In the data rows, zero lies at 7.5, halfway between 7 and 8.
Some points:
c(10, 11, 8, 13, 7, 13, 10, 7, 9, 10, 5, 10, 9, 11, 5, 9, 6, 4, 5, 5, 6, 10, 9, 13, 8, 8, 8, 12, 10, 9, 10, 10)
c(11, 9, 3, 9, 6, 9, 7, 3, 6, 7, 5, 11, 5, 8, 7, 9, 5, 4, 10, 7, 6, 7, 6, 11, 8, 7, 6, 8, 8, 9, 8, 6)
c(2, 11, 8, 10, 5, 12, 7, 9, 6, 11, 10, 6, 2, 3, 11, 10, 15, 8, 8, 4, 12, 11, 11, 1, 6, 3, 4, 8, 14, 4, 3, 9)
c(4, 8, 7, 6, 11, 5, 10, 7, 11, 8, 9, 3, 8, 5, 9, 6, 8, 6, 7, 10, 8, 6, 8, 13, 2, 7, 10, 7, 4, 10, 7, 6)
c(2, 4, 11, 8, 4, 11, 7, 11, 8, 1, 5, 11, 6, 4, 5, 6, 9, 8, 11, 14, 5, 11, 8, 9, 6, 8, 6, 10, 5, 3, 7, 11)
c(10, 5, 12, 7, 14, 7, 4, 2, 10, 9, 9, 11, 5, 3, 3, 3, 9, 10, 0, 14, 6, 8, 13, 7, 6, 12, 4, 5, 5, 4, 3, 10)
c(5, 6, 1, 10, 9, 10, 10, 8, 11, 9, 11, 1, 8, 6, 11, 6, 7, 10, 7, 10, 8, 9, 10, 12, 4, 7, 10, 2, 0, 12, 3, 2)
c(8, 11, 7, 8, 10, 4, 14, 5, 3, 8, 3, 5, 6, 12, 12, 6, 14, 10, 6, 12, 5, 2, 3, 2, 6, 8, 13, 7, 0, 9, 12, 11)
c(5, 1, 10, 0, 7, 4, 11, 7, 15, 13, 5, 12, 4, 13, 6, 15, 5, 7, 11, 1, 6, 15, 2, 0, 8, 11, 6, 3, 4, 7, 10, 14)
c(13, 8, 5, 5, 9, 7, 8, 12, 10, 6, 8, 5, 12, 4, 8, 6, 7, 9, 8, 1, 9, 1, 10, 7, 9, 7, 7, 13, 5, 3, 4, 11)
c(4, 9, 8, 4, 3, 6, 11, 0, 6, 6, 4, 11, 11, 6, 7, 9, 12, 5, 7, 5, 6, 7, 11, 10, 9, 4, 5, 7, 9, 9, 3, 2)
c(14, 8, 5, 2, 13, 10, 7, 15, 8, 8, 5, 7, 12, 9, 6, 7, 8, 5, 11, 4, 15, 3, 13, 9, 9, 5, 7, 9, 3, 7, 3, 10)
c(2, 9, 8, 11, 14, 3, 12, 7, 6, 9, 6, 10, 8, 8, 11, 4, 9, 5, 8, 12, 4, 2, 4, 5, 10, 6, 14, 7, 6, 8, 11, 8)
c(6, 5, 10, 4, 6, 11, 3, 9, 8, 9, 7, 11, 7, 6, 10, 6, 7, 12, 4, 10, 4, 7, 10, 9, 10, 9, 6, 6, 5, 6, 9, 8)
c(7, 11, 11, 8, 9, 9, 10, 10, 8, 7, 15, 5, 4, 6, 13, 9, 12, 9, 8, 6, 11, 9, 8, 10, 6, 7, 4, 4, 9, 8, 7, 6)
c(4, 8, 7, 4, 14, 8, 9, 9, 7, 4, 11, 8, 6, 5, 10, 7, 10, 10, 5, 5, 6, 6, 11, 6, 3, 5, 10, 5, 12, 14, 10, 3)
c(3, 12, 6, 5, 8, 8, 11, 7, 7, 11, 11, 4, 2, 8, 6, 0, 7, 12, 11, 8, 12, 5, 10, 9, 1, 6, 9, 7, 12, 9, 13, 7)
c(6, 10, 8, 11, 7, 7, 7, 11, 5, 7, 12, 8, 3, 4, 10, 11, 11, 8, 9, 6, 8, 8, 11, 3, 6, 7, 6, 5, 12, 7, 6, 7)
c(5, 5, 4, 1, 10, 4, 9, 10, 15, 14, 12, 7, 7, 14, 0, 15, 6, 3, 13, 4, 0, 10, 1, 3, 9, 13, 4, 3, 12, 4, 7, 9)
c(4, 2, 14, 8, 4, 8, 5, 10, 7, 5, 6, 10, 8, 8, 8, 7, 1, 12, 10, 8, 3, 6, 11, 9, 9, 9, 5, 5, 5, 9, 9, 6)
c(10, 9, 9, 7, 6, 11, 1, 6, 7, 3, 10, 8, 11, 11, 8, 11, 7, 11, 13, 11, 7, 7, 8, 8, 9, 5, 14, 6, 7, 4, 7, 11)
c(6, 9, 13, 7, 5, 14, 1, 12, 9, 8, 5, 10, 11, 3, 4, 8, 3, 9, 9, 10, 7, 5, 4, 6, 5, 11, 9, 5, 7, 15, 6, 8)
c(10, 2, 7, 12, 5, 4, 7, 8, 1, 9, 13, 3, 9, 6, 0, 5, 13, 5, 6, 5, 6, 12, 4, 11, 13, 4, 7, 10, 4, 12, 15, 9)
c(11, 10, 3, 9, 5, 10, 9, 4, 6, 8, 6, 13, 5, 6, 7, 9, 5, 6, 8, 5, 7, 6, 4, 9, 8, 4, 5, 10, 8, 9, 9, 4)
c(6, 6, 10, 7, 5, 12, 10, 8, 11, 2, 6, 7, 12, 8, 6, 6, 6, 10, 11, 8, 10, 6, 6, 9, 10, 7, 9, 7, 11, 5, 5, 11)
c(11, 8, 6, 10, 10, 9, 9, 8, 11, 6, 4, 4, 11, 9, 4, 6, 12, 10, 10, 8, 14, 4, 7, 5, 13, 11, 5, 6, 7, 4, 2, 4)
c(11, 8, 5, 9, 5, 8, 7, 3, 6, 7, 6, 12, 6, 9, 7, 8, 6, 3, 9, 5, 8, 7, 6, 11, 6, 8, 9, 10, 9, 9, 8, 5)
c(9, 8, 8, 9, 5, 4, 7, 4, 5, 4, 7, 10, 7, 9, 9, 10, 7, 5, 8, 5, 8, 6, 6, 11, 7, 8, 5, 8, 8, 5, 6, 4)
c(5, 12, 8, 9, 8, 3, 10, 10, 5, 11, 12, 7, 5, 7, 4, 5, 4, 10, 8, 7, 12, 11, 12, 5, 2, 1, 10, 5, 10, 4, 9, 7)
c(8, 9, 3, 6, 4, 11, 12, 4, 4, 6, 12, 15, 8, 8, 8, 8, 2, 6, 6, 6, 11, 7, 6, 8, 12, 13, 10, 14, 8, 11, 7, 6)
c(8, 6, 5, 6, 3, 8, 4, 8, 11, 5, 7, 8, 9, 3, 10, 4, 8, 3, 3, 11, 10, 9, 13, 3, 9, 13, 5, 8, 6, 0, 15, 2)
c(14, 5, 10, 10, 8, 12, 11, 5, 2, 8, 8, 4, 9, 8, 8, 7, 4, 2, 4, 4, 4, 6, 6, 6, 5, 8, 5, 3, 8, 5, 12, 8)
c(8, 9, 6, 6, 6, 3, 10, 14, 3, 9, 5, 5, 7, 2, 10, 3, 9, 8, 7, 8, 8, 13, 5, 12, 6, 11, 12, 0, 14, 9, 4, 7)
c(12, 5, 11, 5, 11, 4, 4, 6, 10, 8, 2, 6, 11, 5, 14, 11, 3, 10, 11, 9, 14, 15, 6, 5, 7, 6, 4, 14, 11, 11, 10, 8)
These points spread out most along one direction. Take the direction at right angles to it along which they spread out most. Go by this last direction. How many in every 100 of the points above lie lower along it than each point below? Round to a whole number. More than half of the points above lie lower than the first one.
c(3, 9, 3, 10, 9, 7, 2, 3, 4, 6, 7, 12, 9, 10, 10, 5, 6, 4, 9, 1, 7, 9, 7, 10, 8, 10, 6, 8, 7, 6, 5, 8) 68
c(5, 8, 4, 5, 12, 5, 8, 7, 3, 10, 8, 4, 10, 9, 6, 7, 5, 11, 4, 11, 9, 7, 4, 9, 3, 5, 9, 11, 10, 2, 7, 8) 38
c(12, 9, 11, 4, 6, 3, 5, 7, 10, 10, 6, 7, 15, 10, 8, 2, 9, 9, 10, 11, 2, 10, 6, 0, 8, 5, 4, 15, 10, 9, 2, 4) 44
c(7, 11, 2, 12, 0, 1, 2, 8, 9, 0, 8, 3, 4, 15, 5, 8, 11, 7, 0, 9, 10, 4, 2, 7, 11, 3, 5, 5, 8, 15, 9, 15) 41
c(7, 8, 9, 11, 6, 8, 8, 11, 7, 1, 3, 6, 10, 8, 7, 13, 6, 11, 11, 10, 5, 5, 11, 7, 7, 11, 7, 10, 8, 4, 8, 8) 74
c(9, 12, 12, 8, 7, 9, 5, 5, 6, 8, 5, 1, 2, 8, 7, 10, 3, 5, 3, 5, 6, 10, 6, 10, 13, 8, 12, 11, 6, 4, 7, 4) 68
c(7, 7, 8, 14, 12, 6, 10, 8, 11, 10, 9, 9, 9, 9, 14, 8, 10, 8, 6, 11, 6, 5, 4, 9, 8, 5, 14, 6, 3, 7, 7, 6) 38
c(10, 0, 5, 9, 5, 6, 8, 3, 2, 10, 11, 1, 5, 7, 5, 7, 5, 2, 6, 8, 5, 7, 9, 9, 9, 4, 10, 9, 8, 11, 9, 14) 44
c(8, 1, 11, 5, 8, 10, 3, 9, 8, 10, 6, 10, 4, 10, 9, 5, 10, 10, 4, 11, 6, 7, 9, 8, 8, 11, 4, 8, 7, 7, 7, 4) 41
